Each named turn below is shown by a few rows before and after it. Which turns, in which order, take the first row of each later pair to the second? The first pair is answered.
V:
[-26  34  10 -10  15  -4 -40  -9  17  -5  16  -6  -9   8   6  14   6  15
 -11  -1   9] => [ -8  29  13  -4  20 -11 -21 -20  32   9  19 -11 -11   2  11  17  14  -1
 -15 -22  11]
[-32  10   1  11  -5   7  -6   6 -21  -7  30  19   3  20  11 -13 -16   6
  15  44   8] => [-21 -17   4  -3   2  37  19 -25  21  -3  19  27   2  17  20  12  12 -24
  -3   1  11]
[ 37 -42   2 -14 -24 -10  32 -12  30 -14  14  10  12  12  -4 -12  -1   8
 -12   5 -11] => [ 31 -27  -1  -7 -29 -27  20   7   7 -15  22   6  15  13 -11 -29 -14  22
   0  26 -16]
[  0   2  -4 -24  -9  12 -11  -6  10 -16  -8   5   7   0   0  21  20   0
  -9   7   2] => [ 27   9  -8  -2  -1 -19   6  -9  11   3   5 -12  10 -18   8   5  12 -13
  -2  -8  -2]
J:
[-17 -11  20   1  12  33  -3  -1  25  20 -20  29 -10 -13 -16  23 -34  27
 -23   1  16] => [-35  -5  18 -11  11  34  -3   6  30 -10  10  38 -13  19 -10   5 -23  21
 -19  23  -5]
[ -7  -9  -8  -3   1  37  13  13   1  -6 -33  -1  -9  11  -2  14   8  11
 -10   4   5] => [-11  -8  -8  -4   0  35  14  10   4 -17 -22   0  -9  16   3  10  16   5
 -13   7   0]
[  5   2  -8   2   5   8   2 -19  14  -3   0  -6   0  -3   4   7  18  -6
  -2  -2   3] => [  1   3  -5   5   1   8  -9 -12   5   9 -16  -4   1 -11  -6  12   3   9
  -2  -1   9]
[ -2   8 -11  12  10  -7 -23   8 -15   8   8 -25   5  -7  -8   0 -21  30
  15   8   1] => [ -9   8 -16   1  16  -9 -16   2  -4 -13  29 -26   2  12   4 -13  -4  13
  15  15 -14]
L:
[-17   3 -17   4 -32 -14  10  26 -19  -9  -8  -1   4   7   1 -20  12   8
   8  25   0] => [-26  -3 -13  -8 -24  13  -7  15 -13  -6 -26   0   4   0  -6   8  10  23
   4  24  17]
[ 27 -13  15 -22   1  20  32 -22  25  -4  -4  18  -1 -17  12   0 -10 -16
  -7 -23  10] => [ 31 -11  12 -17   4  13  37 -20  29  -2   8  18   0 -14  16  -6 -12 -19
  -6 -22   6]
[  7 -19   4 -16  -1  26  14  -6   8 -11 -25  -1  -2   5  11  22  37 -12
 -25 -22   7] => [  4 -13   4 -22  19  23  11 -16  24 -18  12 -13   3   5  12  17  32 -13
 -17 -20   1]
[  1   3 -11  11  10 -21  15  -2  11 -20  17  -4  -4  14   9 -32   3 -18
 -16   6 -23] => [ -4  -7 -12  17 -14 -12  12  10  -6 -10 -34  12  -9   9   3 -21   9 -14
 -26   4  -9]
K:
[ 11  19 -23   9  -5 -25   2   6  -5  -3 -29   3  -8  20   8   5  21  -3
   0   1   7] => [  9  23 -24  10  -4 -27  -3   2  -8  -4 -22  -2  -6  19   9   3  18   3
   2   6   5]
[  4  15 -28  32  14  11 -23   3   1   4  16 -13   9  28   2  -5  -5  17
  -9  35 -16] => [-10   2 -22  17   6  34 -24   2   7  -4   0   0   7  37   1   4   5  14
 -17  34 -17]
[ -5  -3  19  24  16  -5  -6  -9  10   9 -16  -4 -31  -6   9  10  21 -13
 -19 -13  -8] => [  0   4  16  31  22 -14 -11  -9   6  10  -8 -12 -30 -10   8   5  14  -8
 -18  -9  -7]
Then:
Each pair is two turns apart.
[  2 -20  14  -1 -22  -3  20  28  -6   9 -10  14  -4   7  -5 -15 -14 -21
 -10 -15 -16] => [  4 -19  12  -2 -19  -8  21  24  -3  -2  -1  12  -7  11  -1 -17  -4 -29
 -10 -12 -19] | V J
[ -8 -14   2  -5 -12  -5 -12  23  -5  19  -9  -5  -8  13 -12 -12 -25  14
  14   5  -6] => [-12 -22   4 -11  -9   9 -15  15   2  19 -15  -4  -6  12 -15  -1 -23  14
  11   0  -1] | L K
[-20 -21  19 -20  28  39 -14  -5  17  25  22   1   9 -14  -2  14 -35  24
   7 -15 -10] => [-35 -17  12 -25  18  27 -12  13   7   0  44   6   6  11   3 -13 -29  17
  15   7 -29] | L V
[  5 -14 -19   0 -10   8  15   4 -13 -13 -32   0  -3  15   8   5  21  -5
 -14   0 -10] => [ 13 -18 -15  -1   3  11  15  -8   4  -2 -30  -5  -1   5   8  16  15 -11
 -16 -18  -4] | L K
[  4 -15  13  -4 -22 -10  43  27  -2  11  33   2  12 -10   1 -27   0 -23
  -6 -22 -27] => [-24  -6  11  -9 -31   7   8  49 -31  10   7  12  13  -8 -20 -16 -21  17
  -1  11 -14] | J V
[ -3  -1  17  -2  24 -10 -18 -25  14  -2  19 -15   2  -2   0   3  -2   3
  19  11 -11] => [  5  -3  19   0  23 -16 -10 -28  19   6  19 -14   5  -7   1   0   2  -5
  17   2 -14] | K V
[ -2  -2  -3  -8  27  11   6  -3  25  -7  17  -8  14  -1  -1  19  -6   7
  -6 -10 -11] => [  8  -3  -5  14 -11 -13  28  22  -3   0 -17   9   8   1   2  -6   2  -7
  -8  -4 -17] | L L
[  5   2  26   8   4  11 -16  17 -24  33   6  -5  12 -15  -4   1 -68  28
  18 -10  -4] => [-16 -14  32 -24   6  55 -19   3  -3  10  -1  14   6   4  -4  23 -45  27
   6 -13  -2] | L V
[-20 -14  10 -20 -14  32 -10  20  -5   3  -7  25   1  -4 -10   6 -36  17
  -6  -2   4] => [ -9  -4   6 -12   0   1   5  22   2  -7  40  10   7   3   0 -23 -38   3
   8   4 -17] | L L
[ 20  -5   1  23 -29 -13  14  10 -20  19 -44  11   0 -10  -6   2   2  -7
  -4  -7   3] => [ 12   4  -2  24 -27 -19  -2  18 -32  14 -41   8  -2  -9 -10  -7  -7   5
   3   9   4] | V K
[ 25   0   3  35  -5 -40  11  27 -22  27  -1 -10   0 -34  -5 -16 -31  -1
   8 -10  -8] => [-10 -16   9   9 -16  17 -17  21 -22  17 -50  13  -3 -27 -19  29 -24  24
  -6  -1  16] | L V
[-22 -14   5  -5   0   9  12   9  30   5  23  12  15 -11   7  21 -12 -38
  -4   2 -19] => [-40  -6   0 -10  -4   8  -3  23  13  -4  22  17  16  -1   1  19 -20 -20
   4  26 -19] | V V
[-26   4  10   7  16   2 -11  -6  -7  11  -4  13  19   5  -8  12 -33  28
  -5   7  -6] => [-16   6   5   7  26 -14   9 -15  11  -2  32   7  20  14   8  -4 -19   4
   0   3 -22] | L J
[ 19 -13  11  32  14 -11   5 -11  -1  30 -48  24   5 -28  15  22   2   9
  -1 -27  13] => [-12   8   8  17  23  -1 -34   1 -21   5 -36  25   6 -12   2  24  -9  45
   9  18  16] | K V
[  4   1  -4  -2   9  18 -10 -14   5   8  -9  -1  11  -2  -4  12 -16   8
   2 -10   0] => [ -3   9  -5  -4  11   9 -13  -7   1  -3  12  -3  11   7  -4   0 -16  10
   8   1  -8] | L V
[  0 -16 -12   9  -5 -43  15   1  17  -4  10  17 -16   7 -20  15  23 -17
  -5 -14   9] => [-16 -16 -12   0  -6 -24   3   2  11 -15   0  26 -19  20 -23  23  24  -9
  -9  -1   9] | V V
[-20  -1  -1   6 -13  -8 -27  27 -27 -12 -10  12   5   2 -17  -3 -22  22
   0  28  -2] => [-29 -12   4 -16   2  19 -34   8  -2 -16   4  10   7   3 -16  18 -17  24
  -5  16   3] | K L
[ -4 -23  22   1 -27  14 -10   5   5  12 -24  27  11 -23 -10  12 -19   7
  -6 -11  11] => [ -8 -26  21  -5 -36   5   8  18   3  -4  -9  35   6  -2  -4  -8 -10  -9
  -4  -7  -9] | J K
[-17   0   6 -21 -17  16  -6 -11 -20 -13 -20  11  -5   5  -9  11   9   8
  -4   2   6] => [  1  -5   4 -11 -21  -1  20 -19  -9  -6 -18  10  -3   3   1   3  23 -22
  -7 -17  -2] | J K
[ 11  -4  20 -15  14  13   3  -9  35  -2  29  -7   1  13  -7  -9 -17  -3
 -10 -23   1] => [ -2   5  15  -8 -14  -3   0  24   0 -17  20   8  -2  30 -11 -32 -20   6
  -2   8  -7] | L V
[ 16 -16  12  -9  19  12   2  -1  12  26  21  -7   6 -12 -16  13 -39   4
  -4 -38   7] => [  1  -9   8 -10   2  -4   3  24  -7  12  37   4   6   8 -17 -15 -48   6
   5 -12 -12] | J L
[ 42   9 -10  30 -19 -19   2  -9 -20  18 -64  -7  -1 -16  13  20  29  -3
 -10  -6  23] => [ 21   3  -7  10 -21   8 -11  -9 -19   2 -76   9  -4  -1   5  32  40   5
 -17   5  24] | V V
[ 26  -4  13   8  21 -11   1   4  26 -26  47  -1  14  14  10 -14 -19 -11
   1  -9 -16] => [  0 -15  12   7 -25   1  -1  33  -9 -36 -13  32   4  34   4 -16  -5  -5
  -8  13 -15] | L V
[-11 -11   2  -4 -38   3   2  24 -15 -12 -27  24  -3  19   3 -15  18  -6
 -12  12  -4] => [-17   0   7 -29  14  24 -19 -11  24 -24  32   0   7  17   0   5   5   6
  -4   8  -1] | L L
[ -7 -11 -12  -5 -21  47  -3   5  -2  -5  -6   9   4  12  -1  23  10  -4
 -10  -4  -9] => [ 14  -2 -14  21 -25  11  -3  21 -21  28   0  -4   8 -14  -7   8 -24   4
   3  -9 -10] | V J
[-13 -24  25 -11  -8  38 -16  -7  -1  17 -30  21   4 -19 -23  27 -19  21
 -13 -13  20] => [-12 -22  27 -29  21  37  -9 -24  32   5  26   8   9 -11 -13  19 -19   9
  -9 -19   4] | L K
[ -4  12  -6  -3  19 -10 -14 -16  14 -28  27 -16  -9  19   5 -10  22   1
   6  21  -5] => [ -8   2  -4  -4  -8  -4   2  -5   6 -29  -6   3 -14  29   6  -9  39 -15
  -4  18  -6] | L V
[ -6 -22   2  14   9  26   2 -25  15  23 -17   1  -2 -32 -17  31  12  -6
 -20 -15   9] => [-13 -10   4  12  23  18 -13 -15   7  28  12 -10   7 -41 -26  22 -22  17
  -9   0   8] | L J
[ 11 -21  10  -3  -1  20  22   1   7  23  -4   5  19  -8  -2  14 -31   3
 -14 -32  -1] => [  6  -6   3   4  -1   7   4  19 -13  23   1   2  20  -7  -7   8 -50  23
  -3 -10  -3] | V L
[  2  10 -24  -1  20 -10 -25   0 -17 -23  -8   5   9   2   4  11  28   7
   6   7  -6] => [ 19   1 -22   6  16 -19  -6 -11  -6  -7 -14  -1   7 -10   7  11  33 -14
  -2 -19  -9] | K V
[  2  29 -33   3   0 -18  -8   1 -17 -27 -14  -7  -6  18  -3  -9  36   1
   2  29   5] => [ 15  24 -32   7   4  -9  -5 -16  -7 -17 -32 -13  -6   4  -3   9  43  -1
  -9   8  19] | J L
[ -2 -26  -5  -8 -11  23   2   9 -26  13   5  20   8  -9  -1  27   8  13
 -13 -19  -4] => [  0 -15  -8   3 -10   4  -6  24 -41  15  10  17  10 -12  -2  14  -5  20
  -4  -5  -8] | V V
[  0   8 -13   3  16  -9   5  -8  -1 -18  23  -8  -5  -2  16 -15   9  -2
   6  10  -2] => [ 15   7 -10  18   7 -15  11 -10  -6   3  -5  -9  -5 -23  12  -7   7  -2
   2  -5   9] | J L
[-11  10 -13  -4  11  23  -4  -4  -3 -23  -7   6  -2   7   8   7  -3  13
   0   6 -17] => [ -9   3 -11  -3   4  19  10  -2   2 -26  -5  12  -4  11  12   0   5  -4
  -3   3 -25] | L K
[  2  -9  -3  -8 -27   5   0  28 -30  30  -4   9  10 -21 -35  -3 -47  35
 -13 -13 -11] => [ -4 -19   4 -33   6  35   1  -7  18  11  39   1  15 -13 -26  14 -34  28
 -16 -28 -14] | V L
[ 18  17 -33  14  30 -64  12  -1   4   3  25 -13  15  -3   1   7  30   3
   5 -13  -6] => [-27   6 -26 -14  20  -7 -24  12 -14  -5 -19  14  13   8 -23  42  18  49
  -2  11  14] | J V
[ 11  15 -24  13  -1  14 -50 -22   7   6 -13   4  -4  -8   9   2   3  -4
  15  38  -2] => [ 27  13 -22  23   1   1 -40 -26  12  17  -9  -3  -6 -17  14  -1   3 -14
  15  24   0] | V V
[ 10 -15  -5  -5  -3  20  12 -17  18  -2 -22   0  -7   3   5  10  17 -20
 -11 -17   7] => [ 14  -8  -6  -2   3   2  21 -15  22  -7   6  -8  -4   6  14  -4  13 -28
  -4 -12  -6] | L L
[  7  10  -8 -24  25 -13  17  10   3  -2  45  -8  -1   2  19 -31 -23 -14
 -16  28 -18] => [ 13  17 -11 -18  44  -8   4  -7   9   6  43 -23   0 -17  16 -15 -23  -4
 -14  21  -5] | J K
[ -4 -15  15 -10   6  22  -7  -7   3  15  -5   3  -2 -21 -20  24 -26  -4
   0 -29  14] => [-19 -10  15 -26  12  19   2  -6  15 -24  31   7  -7  14  -8   7  -6 -15
   4 -13 -10] | J J
[  4  43 -11   6  32   4 -44 -24  -5 -20  16 -30  10 -20 -12  21   0  39
  13  28  21] => [ 21  41 -22  36 -21 -44  -8  15 -45 -12 -15 -13   1 -12  -3 -21   8  11
  11  36   5] | L L
[  9  18 -18  16 -10 -10   4  -5  -3  12   3   0   3  -2 -10   0 -31  10
   8  -3 -14] => [  8   5 -12   6 -11  11  14 -24  19   9  -4   3   3   0  -4  16 -17  -4
  -5 -22 -11] | V V
[-20 -25  18 -37  -2  48   3  11  10 -26  24  36  -9  15 -19   6 -16   2
  -5 -41  -7] => [ -7 -21  11 -19 -20  13  26  33  -6 -25  33  38 -14  23 -10 -30 -11 -21
   1 -36 -27] | L L
[  0  -2  -3  -2  -5  10 -10 -17  16  -5 -39   8  -3 -13   0  21  38 -12
 -19  -9  12] => [ -7   5  -5   8 -15   0 -28  12 -16   9 -42  13  -2 -21 -15   9  -1  16
  -7  12  12] | K J
[ -1 -31  19  -7 -30  21  28  17  25  -1 -40  29   3  10  35 -11  17 -36
 -11 -37  -3] => [  0 -13  16   6 -31  19  -7  32  -8  21 -72  24   6 -13  15   5 -16   8
   0 -20  22] | V L
[ 17  -5  -1  19 -16 -28  23  -2 -14  -1 -17   8 -14 -10   8 -11  13 -20
   4  -1  -1] => [ 16   1  -1  21 -11 -21   4  -3 -21  12 -31   3 -12 -27  -2   7   0   1
   5   3  12] | L V
[ 11  16   6  10   7  -2 -17   4  -8  24   2  -7   0 -22  -9   8 -20  27
   8  -5  15] => [ -5  22   3   3  11  -8 -16  11  -8   1  30  -5   0   0  -4 -12 -15  20
  14  15  -7] | L J
[-15  25   0   8 -10   7 -22 -10 -39  11   0   8   2 -23 -36   5 -13  19
   3   5  18] => [-21  31  -2  -4  13   4 -15 -21 -15 -18  50  -1   2   1 -24  -7   3   2
   9   8  -1] | L J
[  3  16 -22   7  -2  -2 -18  -8 -41 -19 -42 -15  -1  -7  -3  18   5   7
  16   7  15] => [  7   3 -17  -8   5  10   9 -33  -8 -30 -27 -11  -3   6  14  19  32 -27
   7 -18   3] | J V
[-26 -24   6 -13 -28  18   3  23 -27  23 -20 -10  17 -25  14   9   6  37
 -14  -7   7] => [-16 -10   6 -16   7  -2   5  12  -5  11  51 -33  23 -15  27 -10  -1  27
  -2  -2 -11] | L L
[ -3 -12   4  -6 -21   2   5  10 -11  24  -9   4 -17  -1   5   5  -4 -20
 -10 -10  14] => [ -2   2   1   3 -14 -14  -5  19 -24  23   3  -3 -15  -5   0  -3 -19 -12
   1   3  14] | V K
[ -8 -18   4  -4  -7  19  34  -7   9 -11 -24  20 -10   0   9  -7  -8  -8
  -2 -15   0] => [ -8 -19  10  -9   2  27  18 -14  13  -3 -21  13  -8 -10   5   7 -19   5
  -1 -17   9] | L J
[-18 -35   8 -13 -42  26  22  16   3  -1 -34  34  -9  12   3   1  14 -25
 -20  -8  -8] => [-15 -21  11 -32  12  29  11 -12  42 -14  49   2   1  16   8   1   2 -20
  -5  -7 -18] | L L
[ -2  -3   5 -15  -2  32  11 -22  14  -8 -23   1  27  31  12  25  21 -19
 -10 -19  11] => [-20  24  -5  -4 -12   7 -20  13 -33 -18 -14  -3  31  39   3   2  -7  16
  11  28   8] | V V
[ -6  -4  -7 -16  14  13   5  -3  19 -25  34  -3   2  19  10 -10   8 -11
   2   5 -15] => [ 11   1 -11   1   6 -15  14   5  10  -7  34  -8   3  11  14 -25  -2 -18
   4   2 -18] | K V
[ 33 -13 -13   4  21 -11  31 -35  56 -12  38 -32  12  -1  19 -16   3 -17
   6 -16 -13] => [  0  -3  -9   2   2  15 -28  10  -9  11 -20 -17  13 -21 -21  10 -52  64
  13  28  19] | J V
[ -2  -1 -11   9   0  -3  -1  -2  -1 -19 -19   8 -10  18   9 -14  36 -16
  -4   7  -8] => [  0  -3  -8  14  -5   1 -14   8 -19   7 -44  11  -8  -2  -4  -3  13   4
  -5   6   5] | J J
[ 15  24  -9   9  -2 -14 -12  -7  -8 -11   1  10  15   7  -5 -15 -19   8
   5  40   3] => [ 38  13  -3  14   8 -14  12 -29  19   3   3   5  14  -6   4  -9  -5 -16
  -4   4   3] | V V
[ 36 -15  10   7  -7  19  21  -6   7  23 -33   7   4  -7  -6  -7  -5   2
   2 -12  -5] => [ 33   6   8  14  10   1  -3   2  -4  25  -6  -9   8 -14 -10 -14 -29  27
  20  11  -6] | L V
[  4  -8   8  -7  -7  35  -2 -17  10  23 -34   0  -2  -6 -12  31  -1 -10
  -6 -14   2] => [ 21   5   5   4  15  15   1 -26  20  34  -4 -21   4 -17  -6  22 -11 -13
   3 -20  -3] | K L
[ -6  26   0  14   9  -6 -25  -3  -9 -12   9  -9   2   6   3   1   2  19
  17  28   2] => [-18  15   2   4  -4   4 -20   1 -14 -20  -4   6  -2  19   5   3  14  14
  10  29   0] | L K
[ -4   2  -5   1 -17  -9  27   7  13 -38 -11  25 -19  32  27 -21  39 -45
  -9   2  -3] => [  0  -7  -1   1 -20  17  10  -4  10 -11 -64  27 -16   5  14  20  31 -22
 -20 -14  29] | L J
[ 23   4 -10  20 -15 -20  22   9   2  16  -4 -11  -6 -11   7 -11   2  -9
  11 -17  -5] => [  0   3  -5   6 -15  10  -7  12  -9  21 -24  -3  -5 -16 -13  16 -19  20
   7  -5  10] | J L
[ 19 -13   7   3   6 -10  27 -18  28   7  11  -7   1  -6  13  -9   9 -35
  -9 -29  -6] => [-30 -15   8 -30  -4  32  -4  -4  12 -24  -6  18  -1  23   0   8   9  -3
 -11   8  -3] | V V
[-10   3  -3 -14  17   9  -1 -11   5 -21  17  -4   0  15   8  -4  13  -8
   4   9 -12] => [ -4   9  -5  -4  15  -4  -6  -3  -6 -14  22 -11   1  10   9 -14   6  -3
   9  13 -13] | V V
[ 12   3   2  23   8 -24  23  -6 -11  -9   3 -20 -13   2   4  -4  11 -24
 -21   7  12] => [  4   5  -2  16   9 -13  17 -10  -9 -22   1 -16 -17  10   5  -2  19 -21
 -21  15  11] | V J
[  7 -28  17  -6 -18  19   6 -11  15  21 -22  35  22   8  -6  12   4  17
 -15 -24   5] => [ 20 -21  18  -9   5  12   9 -23  35  23  14  16  28   1  -1   8  -4  11
 -10 -35   2] | L K
[-20   3   9   4  15  -2  -3  -6 -21  16  10  -7   8 -15   9 -10 -28  13
  13  11  -9] => [-18  -2   1  12  -6 -11  13   2 -27   8  -1   2   1  -2  17 -25  -7  -7
  10  13 -17] | J L
[ -2  13  -4  -7  17 -34  13 -17   1 -12  21 -14   3  18  17  -9  16  -9
   6   1   8] => [ -9   0  -4  -7 -10 -10   6  -8 -16  -2 -41   8  -3  11   6  15  23  -1
  -8  -4  25] | L L
[  2   2 -15  -4 -12  18   4 -17   1 -14 -11  20   4  18 -10   1  41   4
 -13  -2  -7] => [  0  20 -20  10 -15  -8  -7   5 -23 -10   2  11   3  20 -14 -18  21  17
   1  19  -9] | V V
[ 12  -4  -1  -3  -5  -8  25 -10  15 -17  -6  -1  -3  19  13  -4  43 -36
  -4 -18  -8] => [  4 -10   2 -14   5  17  11 -21  21 -14 -21   1  -3  15   8  17  41 -22
  -8 -22   2] | L L
[-18 -26  -8 -28 -27  32 -16  18   2 -25 -47  34  -9  21 -24  21  11  -1
 -22  11  -8] => [ 40 -11 -11   1  27 -19  12 -21  45   9  36 -21   3 -17  -3   3  -7 -31
  -5 -34 -16] | L V
[ 19  17  -8  23  19 -46   6   5  -7  -6  50 -16   0   2  12 -37 -10  -7
   9   8 -19] => [ 28  14  -6  16  40 -24   6 -36  24  -9  38 -27  -1  -5  17  -7  21 -18
   0 -11   0] | K J
[  3  16   3  20  23 -20  -6 -15  32  11  55 -31  -6   8  20 -12 -12 -11
  14 -27  14] => [ -1  -4   3  35 -39  -9  -1  11 -12  29 -51   6 -16   2  10   5   2  -9
  -7 -24  36] | L L
[ -6  -5   2 -11 -22   0  20  -7 -26 -21  30  -5   3  15  28 -47   9 -30
 -15 -11 -19] => [ 24  14  -2  16  -1 -22   5 -20 -32  12  29 -38  10 -23  25 -36  -8 -10
  -4 -20   3] | J K
[ 22   0   8  13   9 -36  14  -4   2  13  49   2   0  20   7  -4 -14 -15
  14 -28  -7] => [  9   2   6   2  16 -19  14 -21  12 -14  49   3  -9  38  13   5  14 -22
   7 -22  -6] | V J
[-25   0   0  -6 -21  13   3   5 -12 -12 -25  20  -8  12   6  14  21  -1
  -6  17  17] => [ 13   6   1   8  14 -13  18 -24  20  13  19 -13   1 -12  16  11  15 -21
   0 -16  14] | L V
[-25  25 -16  -6  -4  20 -27  -8 -16 -18 -33   7 -13  -2 -16  19  12  30
  -4  30  27] => [ -5  31 -19  -6  34   6 -16 -37  21 -25  23 -24  -6  -6  -1  12  25   4
   2  12  18] | L J
[ -2  -8   5 -29  43  50  -5 -58  52  -6  24 -18  11 -15  -1  45  21   9
 -18 -35  24] => [-15  33  -8 -13  54   7 -43 -23  10 -18  65 -38  15  -6 -10  13 -17  51
  14  24  11] | V K
[ -2   5   1   1 -33  14 -40   3 -35   6 -27   5  -2 -12 -20   6   6  19
   4  24  -1] => [ -7   9   0 -18   6  21 -38 -29   5 -26  33 -12   5   5  -7   6  23   5
  11  20 -16] | L J
